Rows are one point carried round by a steady rotation, each followed by how many ticks it has turned.
The counts run from 0 to 517.
[108 126 191  88 129 105  95 135 126 166 159 115 143 137 156 138 135 124
 118 113  63 153 104 135 133 137 101  89 100 156 134 119 148 155 116  95
 175 105 106 150  85  96 132 150 129 152 119 141  91 148 144  48 135 128
 147 151 162 127 128 112 133 130 170]
94
[116 123 141 126 138  78 164 131 164 106  88 114 157 112 126 187 183 108
 134  99 121 149  91 116  99 134 101  87 143 131 145  70 125 152 147 111
  98 135 113 134 122 127 161 187 104 154 128 101 117 132 152  99 151  98
  87 101 121 131  79 125 138 127 143]
263
[154 114 183 116 156  69 171 118 125 114 135 150  92 101 112 113  89 141
 122 133  92 184 132  97 111 112 131 103 106 118 128 113 160  91 125 131
 156  97 113 147 145  81 124 111 104 147 128 173  74 138 124  97 177 121
 129 119 140 134 137 161 120  87 116]
142
[121 132 170 139 177  79 157 188 172 114 140  91 131 118 130 140 145 149
 142 128 114 166 102 144 101 136 106  87 129 142 160  70 109 114 118 114
 116 122 123 181 163 115 127 157 142 129 162 109 134 120 160  60 106 126
 119 134 165 113  98 134 131 148 129]
454
[122 133 148 145 154  92 188 202 154 106 125 103 138 133 150 172 169  95
 125 153  92 178 130 137  88  77 104 113 115 136 133  92  81 105 156  85
 126 118 133 140 146  99 100 136 153 132 119 120 160 120 137 114 111 120
 105 100 130 116  97 138 137 158 149]
23
[120 133 152 131 169  61 174 206 115 144 142 125 142 122 147 136 189 159
 155 170 108 177 119 124 122 118 109 124 113 154 134  82 108 124 133 119
 166 138 133 167 142 113 100 151 161 126 139 113 159 133 155  81 142 114
 126 106 162 111 109 146 118 158 140]
76
[157 116 168  88 120  74 177 126 101 106  70  97 122 106 133 156 137 114
  68 143  93 178 156 111 123  73 127 127 119 147 162 112 119 107 111  92
  77 145 128 149 143 122 149 137 146 128 160 135 119 127 127 130 137 122
 167 109 123 156  99 108 115 140 104]
215
[128 146 165 101 137  93 113 178 156 141 137 111 141 121 119 133 158  96
 126 120  50 150 123 173 144 112  89 112  90 137 128 154 126 135 131 102
 123 132 147 180 129  90 118 179 157 150 149 143 137 129 139  45 113 138
 129 162 159 121 118 133 127 152 127]
410
[127 125 177 134 182  81 154 185 152 121 132  88 131 113 145 146 140 150
 129 158 111 168 126 135 105 108 116 101 131 149 169  74 112 106 108 105
 117 119 124 183 160 122 131 151 153 123 163 109 137 121 162  72 110 132
 151 131 173 111  94 135 119 154 121]
455
[116 127 180 104 149  98 171 130 106 134 112 107 104 108 168 173 142 126
 145 182  97 197 139 152 108 111 117 165  88 161 117  98 120 128 160 134
 149 102 120 135 112  82 118  98 183 138 120 154 133 138  97 111 123 134
 122 116 168  96 155 123 123 143 152]
47
[123 147 207  97 114 102 140 120 109 140 120 117 126 147 149 147 133 129
 116 124  87 122 104 131 122 149 127  65 121 135 131  96 146 150  99  93
 138 134 129 161 122  94 114 140 134 145 115 153  72 157 120  44 158 126
  80 131 155 153 135 131 130 106 147]
103
[154 145 170 129 162  89 159 125 148 105 105 128  99  76  81 111 151 107
 135  91  89 148 116 148 154 137 124 104 103 130 127 120 127 117 118 148
 107 136 131 176 146  78 127 203 116 166 154 131  94 121 129  78 142 116
 114 144 141 113 119 154 136 108  69]
166
[130 114 160 107 130  78 173 163  86 126 119  93 153 132 149 156 161 130
  95 182  69 175 148 130 145  78 130 128 117 161 132 122 109 109 111 105
 152 159 151 174 131 111  96 125 165 135 146 134 135 130 118  85 135 148
 150 137 159 152 110 118 124 145 120]
404
[125 130 177  96 146  81 156 126  77 123  97 119 120 123 172 164 165 116
 123 179  86 169 121 132 149 105 141 136  81 178 115 110 109 101 125 140
 172 127 141 149 133  83  87 140 173 122 122 142 137 144 102  90 118 148
 114 150 146  93 154 118  98 135 151]
395
[122 131 171 145 136 100 184 149 162 144 154 115 126 143 145 152 159 100
 162 116  92 161 100 146  96 143 103  95 121 119 108  75 125 156 164 134
 146 119 134 168 104  80 129 138 144 177 120 132 118 129 116  75 128 136
  68 124 170 133 103 134 163 123 153]
52
[101 129 177  92 118 118 138 118 113 107  76  83 125 119 156 204 162  74
 104 138  78 139 114 162 119 104 108 109  96 163 115 126 114 122 144  70
 106 112 126 121 118  82 110 153 161 142 106 144 108 138 109  90 111 120
 103 142 134 116 146 109 139 148 145]
18
[109 141 172 139 154  75 159 171 165 109 132  94 129 113 122 153 148 141
 138 112 106 149  91 142 107 164 107  73 143 138 145  78 127 118 123 109
 115 128 124 178 163 107 126 161 131 142 159 121 122 133 162  59 117 115
  94 137 168 134  96 142 141 129 127]
453
[172 120 168 139 130 109 176 125 170 156 113 100 125 124 175 147 145 106
 112 140 113 184 137 123 115  78 101 139 106 145 193  73 116 144 145 143
 101 113 110 153 113 119 175 130 126 158 132 114 121  96 133 129 126 160
 176 129 136 115  78  99 126 149 140]
244
[129  97 158 133 151  77 123 167 150 156 147 107 165 107 125 142 111 151
 126 159  74 168 125 126 131 108 108  95 138 134 161 106 163 121 123 110
 148 111 119 161 123 136 162 171  99 134 144 143  95 122 160  60 173 133
 180 133 158 140  89 132  96 135 117]
465
[111 138 196  79 141 109  99 135 136 163 146 125 124 120 149 134 138 126
 130 116  70 149 110 153 142 140  88 111  85 152 127 125 146 156 119 105
 158  98 104 154  92  87 122 150 152 145 122 148 102 143 141  44 137 126
 150 151 168 106 150 118 131 134 166]
93
[136 131 155 163 162 112 171 160 134 120 130  96 148 135 181 169 156  95
 125 202  81 164 142 142 116  60 118 108 113 158 151  83  80 110 132  99
 140 137 140 140 129 123 101 131 128 155  92 120 118 105 113  98 130 158
 130 121 132  98 114 137 113 144 134]
350
[118 133 159 104 111  74 169 148  92 140 128 135 132 101 111 151 169 138
 152 135  81 150 132 145 150 148 107 124 118 130  99 123 155 155 138 114
 136 151 148 169 117  94 120 154 142 155 118 163 103 160 124  56 184 101
  90 110 166 157 134 139 136 120 112]
81
[102 140 161  94 162  75 116 116 142 123  97  86 144 110 110 149 127 126
 118  80  76 157  94 154 115 132 132  73 122 150 123 122 141 142 115 113
 133 131 107 127  86 128 160 197 115 137 152 135  81 138 153  83 143 106
 162 123 143 152 102 116 110 104 119]
178
[125 133 149 155 155 107 130 199 167 164 136 104 162 109 149 164 148  96
 144 161  69 167 133 162 121  77  80 121  95 133 142 130 120 137 170  93
 125 111 141 135 112 104 143 170 132 140 105 135 135 111 147  92 127 138
 134 124 148 114 107 131 118 176 136]
32
[145 126 185 138 178  83 175 141 121 121 105  88 125 109 154 127 138 137
 109 180  95 166 140 126 137  82 151 113 109 169 167  83 102  97  89 138
 124 145 125 168 142 122 119 164 132 142 149 108 105 108 126 105 122 153
 177 137 154 116 109 129 112 134  87]
161
[136 129 166 116 131  86 168 174 103 129 138  93 151 137 162 151 164 116
 107 180  75 167 131 143 135  82 121 123 108 165 142 102  99 110 111 109
 154 162 163 183 138 119  87 139 170 141 151 119 151 127 122  80 112 154
 157 144 163 130 102 121 117 154 129]
403
[ 87 151 172 100 149  91 113 127 105 133 104  88 124  79 138 142 135 152
 110 128  77 133 108 164 147 151 104 100 102 177 148 134 137 131 113  75
 116 119 111 147 137 102 132 167 129 143 132 146  69 141 142  53 137 110
 140 156 159 125 151 124 132 142 103]
124
[128 128 189 129 169  95 100 114 150 149 130  97 138 121 158 135  87 122
 127 125  85 141  91 140 125 120 128  65 108 153 148 104 150 129 113 116
 149  93  93 132 110 103 156 181  88 151 125 136  70 121 148  70 132 155
 157 163 148 119 120 125  97 118 130]
147
[109 164 124 136 164 106 179 182 135 123 128 114 134 110 166 156 191 131
 123 133 103 178 125 135 114 114  76 126  98 158 169  86  73 124 144  89
 145 130 123 130 131 134  96 128 117 133 108 108 132 121 146 113 146  98
 136  89 127  90  91 123 132 151 148]
318
[119  76 146 117 144  48 167 158 106 100 140 145 144 112 130 170 163 128
 133 173 102 175 119  78 120 108 131 108 117 136 105  90 137  88 140 118
 182 113 124 149 151  76 105 156 146 125 136 123 143 155 132  94 144 122
  99 133 129 108 129 158 131 135 147]
67
[118 129 167 117 165  68 173 190  98 135 123 123 141 111 153 145 176 157
 140 190 101 176 146 130 131 105 117 146 106 166 134  94 114 126 120 115
 154 141 139 164 138 120 100 145 174 120 142 124 153 135 142  83 149 117
 134 107 159 105 132 135 107 159 136]
77
[136 101 157  97 115  63 168 143  88 141 159 158 122  99 119 114 146 148
 126 139  80 197 140  91 139 130 109 133 106 128 115 129 162 114 140 119
 188 109 127 158 121  66 101 111 145 153 132 164 107 162 125  81 183 104
 138 111 151 139 128 150 140 117 141]
89
[156  99 170 139 102  72 192 138  98 150 149 129 129 127 154 145 110 143
 108 168  82 189 133  94 129 111 124 113 123 135 148 105 154 107 140 122
 161 120 141 175 150  82 121 101 122 143 134 169  88 143 122  91 161 153
 128 147 159 158 108 126 110 124 129]
436
[ 80 149 165 113 142  90 129 139 114 134 123  79 140  94 136 152 131 151
 118 113  82 141  89 153 138 160 105  83 119 169 142 126 136 133 119  66
 129 127 108 150 127 108 135 165 111 148 131 147  58 141 153  53 141 108
 137 142 165 149 124 119 139 128 109]
125
[153 108 182 119 113  76 161 144  69 125 122 136 126 125 150 134 127 136
  92 187  85 137 149  95 146  92 134  94 116 140 152 101 139 108  95  88
 143 131 135 172 154  94 104 123 129 130 115 155  81 147 117  67 178 141
 122 133 139 136 135 145 116 129 119]
110
[109 107 141 137 104 107 153 138 123 128 142  96 155 142 166 175 157  84
  89 134  67 179 102 103 116  89 107  89 118 144 136 116 107 101 156  83
 174 102 125 120 103  90 106 141 111 160 111 119 109 135 123 116 117 144
 139 154 117 137  80 107 156 141 153]
12
[152 110 143 122 118  60 138 155 146 138 103 104 161 104 134 156 125 118
  83 120  77 185 129 110 111  67  99 105 120 134 171 131 140 121 144  89
 110 119 118 136 131 132 170 170 102 124 147 129 115 120 164 120 140 122
 191 121 119 157  73 121 108 150 133]
223
[119  92 130 144 128  75 152 173 118 158 148 105 176 109 155 182 138 117
 127 185  65 187 145 123 119  66 102 121 119 137 132 133 137 112 176  86
 159 105 137 122 106 104 135 138 111 138 112 149 116 124 140 113 155 130
 159 119 144 144 108 130 117 160 138]
34
[127 153 172 127 168  59 161 194 135 153 134 116 122 134 162 134 127 154
 143 133  99 203 115 136  99 120 106 115 102 147 152 101 112 108 143 123
 170 112 120 148 152 104 113 117 162 102 146 151 151 142 154  91 117 121
 134 105 171 114 111 128  88 135 176]
424
[145 114 181 118 156  81 179 113  99 108 100  94 121 100 136 133 134 133
  99 187  87 164 149 116 145  80 164 117 116 165 148 102 117  96  92 128
 121 151 131 171 138 120 126 155 131 154 153 128  84 118 118 105 147 148
 176 141 151 133 112 129 112 126  71]
162
